(in the rows, 128 means zero)
One turn sends every row of this set to another row. A few are shown first. Where does it send the rows asked after them?
lugi: [143 149 132 122 155 105 165 144 118 114 121 114 128 115 137 141 107 149
 138 143 161 129 144]
tipum: [120 124 155 140 112 125 160 132 115 132 104 121 157 161 139 144 124 152
 152 146 120  98 161]
zage: [115 132 115  85 161 143 115 136 155 127 112 109 158 124 133 132 121 129
 127 133 101 115 148]
lus: [119 116 124 142 106 135 136  84 151 154 138 121 129 142 167  96 140 148
 155 115 129 145 108]
noval: [141 133 137 113 123  92 153 128 121 140 164 138 147  88 129 143 137 135
 148 152 152 138 134]
pif: [ 96 139 113 114  93 139 152 108 143 141 108 112 106 120 149 128 113 136
 119 174 118 134 106]
dofod: [126 137 120  99 182 143 120 142 157 139 112 120 148 116 130 133 134 133
 124 135  95 121 141]
fevi: [110 127 141 128 125 144 144  97 162 141 147 150 154 108 128 134 124 154
 156 136 132  81 125]
Tonot: [141 111 144 152 117 131 114 112 133 136  78 148 170 105 149 126 134 164
 110 137 116 141 135]
puvuf: [121 149 127 135 116 138 156 115 114 125 171 141 137 140 143 156 145 146
 132 114 147 103 127]
gifa: [128 131 129 122 114 111 145 143 154 129 120 100 151 135 106  88 172 116
 149 112 134 152 128]
zaka: [121 146 125 132 114 143 149 113 123 132 169 149 146 123 148 145 137 159
 137 111 147  96 114]
vimib: [113 118 112  99 131 144 142 134 103 115 115 117 132 127 144  90 131 131
 111 131 107 159 141]
ruk: [126 113 138 145 140  92 162 128 129 135 120 129 123 160 121 167 163 132
 125 114 133 148 136]
geku: [129 127 128 131 115 123 142 149 135 108  92 111 124 145 126 131  99 121
 130  80 127 141 143]
lan: [110 122 151 108  99  98 136 113 132 146 127 159 149  84 123 136 161 130
 159 132 139 142 138]
Gol: [148 151 123 128 122 152 114 105 144 158  94 125  98 114 137 142 134 117
 164 118 125 153 128]
mepi: [112 150 169 128 118 125 122 116 118 124 112  79 163 133 122 123 115 147
 134 107 121 111 138]
Vuv: [115 123 152 148 109  84 114 105 150 167 136 149 134 134  99 124 133 131
 135 131 118 127 140]
tomov: [153 113 136 143 106 143 154 133 109 138 139 147 156 111 124 118 136 114
 116 155 109 106 116]
gar: [132 169 123 117 122 136 157 129 111 136 125 135 131 115 150 126 183 105
 131 119 102 128 140]
Povev: [123 140 127 140 119 134 161 117 111 126 173 126 136 134 139 156 134 147
 134 109 155 117 122]
teful: [116 161 152 113 127 101 118  98 129 127 130  96 137  98 129 123 124 160
 123 114  91 137 131]
dagu: [147 154 123 134 116 157 110 109 147 150 104 121  98 119 131 152 142 115
 163 120 133 150 135]
romom: [ 88 128 141 149 109 128 121 135 153 138 113 133 174 106 149 139  89 132
 140 146 129 129 148]
vom: [132 176 153 142 121 115 110 128 158 126 141 123 131 109 123 144 133 156
 112 136 146 155 123]
Mide: [134 105 146 136 140 106 129 136 153 150  76 155 152 136 136 149 145 140
 108 135 116 142 131]
lat: [106 140 119 112  87 145 150 110 139 151 109 118 106 119 151 129 125 140
 127 176 112 141 115]
buvep: [129 137 133 111 104 116 139 142 148 123 126 106 160 138 110  96 176 118
 148 105 143 144 129]
Tefi: [159  99 131 137 114 131 144 122 125 138 142 155 150 120 123 122 138 109
 104 146 104  97 117]
tezer: [141 112 107 117 120 108 153 137 156 158 115 138 123 144 130 154 144 163
 123 164 126 116 168]
Zezab: [128 110 133 133 109 121 134  91 137 150 163 133 137 139 165 108 143 141
 164 105 125 133 118]
bem: [145 113 102 118 125 109 149 137 158 150 106 136 118 134 127 139 138 161
 122 164 128 109 176]
dufud: [137 114  95 113 117 111 143 132 164 153 105 123 120 120 116 139 140 170
 110 157 131 121 160]
Semu: [142 154 131 142  89 108 129 122 137 130 119 137 144 140 111 140 123 120
 136  92  91 145 114]
Solet: [132 148 120  99 180 148 126 143 155 145 120 122 149 118 129 130 137 140
 128 155 103 119 139]
sonun: [154 157 130 128 121 142 104 112 139 140  88 105 104 110 122 141 133 114
 142 104 129 146 140]
taraz: [134 132 134 131 115 122 145 151 136 119  79 104 128 145 127 126  99 131
 135  87 134 132 146]
boge: [140 112 143 148 109 150 157 138 108 133 146 143 160 119 125 121 130 110
 124 153 104 119 107]
kizo: [135 112 119 144 106 129 132  94 152 151 138 129 125 151 165  97 129 154
 161 122 128 138 113]
Fibok: [132 124 131 133  94 124 130 147 132 127  98 119 129 137 117 134 103 122
 142  71 114 140 135]
nud: [102 127 115 103  97 134 149 122 146 143 102 133 123 119 159 130 131 146
 109 180 122 124 122]
zifen: [149  96 139 126 139 148 151 118 144 142 115 137 123 111 148  89 167 139
 141 132 116 110 157]
mez: [147 150 130 111  98 119 137 142 150 107 133 115 161 125 119 106 172 113
 137 112 154 142 129]
gef: [132 118  98 117 119 128 121 126 163 125 105 115 144 110 102 129 123 163
 115 155 145 163 139]

taraz -> Povev
buvep -> tomov
Now find these:
gar -> zifen
tipum -> lugi
Vuv -> romom
mez -> Tefi
Gol -> lus
bem -> geku
Fibok -> zaka
nud -> sonun
lan -> Tonot
Mide -> mepi
gifa -> boge
Semu -> fevi
kizo -> pif

One turn sends every row of this set to another row. A few are shown first. Where does it send the rows asked after them?
pugo: [140 132 129 128 142 117 169 115 110  99 153 120]
menag: [105 114 124 128 149 153 147 128 127 141  95 146]
vulip: [147  92 114 152 130 147 164 152 143 129 118 143]
Ladev: [126 100  99 131 121 118 156 108 164 142 146 121]
Toges: [139  85 113 119 148 111 133 134 145 117  97 134]
vuzop: [ 98  96 107 131 137 152 156 139 140 135 110 126]
kapoz: [104 105 119 128 123 146 108 150 157 140 139 114]
gisu: [151 119 133 144 146 122 140 156 127 155  93 148]
liko: [106 126 131 138 117 130 107 144 156 149 128  89]
fisu: [ 90 100 107 124 131 135 134 138 164 131 126 129]
pigi: [139 136 128 135 132 117 159 138 124 112 177 122]
sodo: [147 115 132 118 144 106 119 108 125 143  91 102]
nobus: [142 129 135 137 139 112 159 143 127  87 150 135]
koge: [135 104 105 121 142 126 162 113 119 170 118 118]
bog: [150 146 149 137 141 110 149 126 111  92 133 120]
Lirom: [133 124 127 128 123 128 131 134 128  80  95 112]
leko: [132 126 124 113 118 134 121 111 120  96 117  95]
dofup: [149 151 148 146 131 109 141 148 126 106 158 123]
sof: [149 125 128 161 107 125 130 151 157 157 143 101]
volo: [146 148 140 142 140 120 169 137 110 114 150 137]
zaver: [129 131 131 143 117 121 131 162 146  90 104 128]
Bip: [150 112 134 135 132 105 100 161 154 137 110 123]
nuf: [143 133 137 129 131 107 141 127 126  92 161 106]
Posar: [136  96 105 113 129 109 123 118 145 150 137  92]
Lim: [147 137 139 132 124 112 110  93 147 150 124 104]
lepak: [167 128 153 152 132 141 117 138 126 137  96 126]
mos: [143 133 129 154 130 127 173 110 127 166 104 119]
bekib: [148 130 127 139 127 120 130 140 128 188 131 107]
Sis: [151  95 124 129 123 131 103 134 164 114 138 127]
gamez: [122 148 114 115 118 144 147 104 112 149 150 119]
bes: [138  99 107 138 132 125 144 165 148 163 138 139]
sol: [120 155 120 147 116 130 159 156 139 143 138 153]
suma: [120 157 115 133 111 135 150 132 132 158 160 134]
tepu: [147 153 144 135 133 114 151 122 108 118 161 108]
riros: [112 143 147 135 129 132  98 131 144 154 111 109]
zeku: [118 140 146 141 134 149 121 132 120 158  95 107]
zivub: [144 104 125 122 147 133 144  95 133 122  99 146]
bufi: [105 134 135 137 144 138 145 120 126 149  81 120]
vugu: [128 155 135 154 116 121 144 169 142 120 113 145]
manu: [123 126 110 104 118 143 136  98 116 119 141 103]

bekib -> Bip
riros -> liko
vugu -> leko
Now find these:
mos -> lepak
pugo -> volo

One turn sends every row of this set to another row. A few are shown first. Where does it send the rows asked after them?
bofos: [118 162 128 141 117 127 130 116 167  90 173 123 147 137 152 157 139 111
 111 138 149 149 133]
tifez: [127 167 128 167 142 122 116 145 173 115 115 101 183 127 158 127 128 124
 139 158 130 133 117]
fup: [123 146 137 158 110 123 124 145 162 140 184  99 141 130 125 143 145 120
 130 126 138 186 143]
fifi: [125 161 157 116 133 141 151 157 143 156 131  72 143 139 157 151 162 145
  99 140 135 167  78]
sesor: [148 151 127 139 111 141 128 168 129 150 107  89 167 141 128 128 152 126
 151 159 133 106 131]
foro: [125 106 134 150 120 164 127 142 155 136 128 108 114 112 141 138 148 138
 128 106 102 130  88]
Nemuk: [117 119 142 132 122 155 138 163 160 148 165 104 147  97 155 144 147 143
 148 105 114 154 141]
Bezi: [127 167 127 117 133  86 153 143 159 121 146 103 150 129 153 136 175  97
 139 132  97 142 136]
Zali: [136 113 124 138 129 145 118 148 176 151 143  94 124 126 154 167 161 120
 120 119 173 131  88]
nito: [ 75 140 112 107 136 137 144 171 140 144 133 132 114 124 169 136 131  99
 119 154 122 136 108]
naf: [118 136 115 132 133  83 112 152 143 154 147 108 154 151 145 153 164 117
 123 158  81 139  95]
Gatil: [116 155 113 123 130 101 135 123 159 112 160 116 153 136 182 151 166 126
 123 166 114 112 113]
Gile: [130 159 131 149 122 122 164 155 123 156 152 127 113 118 163 150 108 121
 117 161 136 126 144]
Mifo: [124 126 135 132 133 117  99 166 192 159 160  98 155 112 167 154 149 126
 146 126 163 131 127]
totav: [106 142 115 110 125 147 135 144 129 144 133  95 114 109 138 110 119 134
 159 115 126 141 137]
Repu: [134 163 150 104 139 127 143 150 148 130 142 124 130 165 151 126 163 131
 114 150 172 116  90]
duven: [ 97 135 146 137 139 118 103 146 148 139 124  95 138 142 130 158 129 115
 111 145  92 183  93]
lum: [119 148 128 143 140 109 144 145 155 134 123 135 136 144 149 158 160  73
  99 137  91 149 102]
pomuf: [ 92 158 166 101 124 155 101 123 152 122 127 108 135 118 144 167 138 139
 117 128 113 155 101]
Suda: [136 153 143  99 118 133 119 150 154 154 149  91 130 136 133 161 179 130
 106  99 155 150  81]
foz: [107 118 129 135 168 131  99 185 149 161 144 105 142 155 124 139 141 118
 114 125 152 131 111]
Lomu: [137 157 145 133 116 142 144 181 134 158 123 103 170 154 122 129 145 107
 133 162 144 162 135]
Supuz: [121 194 129 127 134 124 124 153 149 138 121 109 198 131 149 134 160 128
 130 144 105 143 116]
vidon: [123 135 140 138 118 120 115 150 113 140 128 112  95 119 141 120 100 140
 125 122 122 126  96]
refaf: [106 164  96 120 122 111 140 155 138 122 131 123 101 139 122 121 136  88
 119 133 123 134 107]
Supir: [127 143 146 125 102 158 113 116 139 149 144 119 129 108 149 166 171 150
 136 134 115 112  97]
tizuf: [ 97 147 148 106 120 109 111 178 119 167 149 143 119 118 164 140 121 128
 112 128 112 122 110]
Gumu: [138 178 136 147 130 138 142 151 125 151 114 113 172 145 141 157 162 123
  95 146 111 153  77]
gekof: [121 133 123 111 159 116 121 170 150 161 147 110 130 164 138 120 176 132
 127 137 153 110  89]
Tona: [149 148 139 161 130 105 166 131 154  97 148  95 138 116 169 144 137 118
 134 144 128 136 136]
tipe: [156 143 144 157 111 126 136 150 143 124 169 130 151 107 143 166 137 123
 127 101 125 141 145]
fer: [117 148 164 108 116 119 106 149 160 143 135 120 118 122 144 139 158 140
 109  96  87 130  89]
voni: [ 94 144 172 119 145 119 141 156 171 142 124 111 122 131 179 148 144 119
  98 146  92 153  95]
zusa: [124 182 131 116 117  81 147 162 138 139 158 100 104 130 141 118 127 123
 127 144 126 134 137]
Zab: [132 158 148 124 125 142  98 159 138 126 115  94 163 128 140 143 130 140
 129 136 146  83 135]
folat: [143 150 132 165 126 105  82 154 179 135 143 123 171 124 141 146 133 114
 135 125 146 125 124]
libe: [136 174 166 112 122 138 147 166 140 135 136 129 150 161 134 136 143 114
 107 151 170 158 117]
fisa: [104 139 157 129 156 145  88 174 150 135 131  99 156 136 138 151 112 133
 109 125 156 118 131]
pebam: [135 122 136 165 102 139 132 142 145 174 166  91 127 119 141 143 167 146
 153 148 119 147 118]
fopan: [121 155 107 121 117 150 141 150 118 161 149 141 134 112 134 152 126 107
 138 118 130 130 153]

duven -> naf
vidon -> tizuf
Bezi -> Tona
Now find these:
fifi -> Gumu
libe -> Lomu

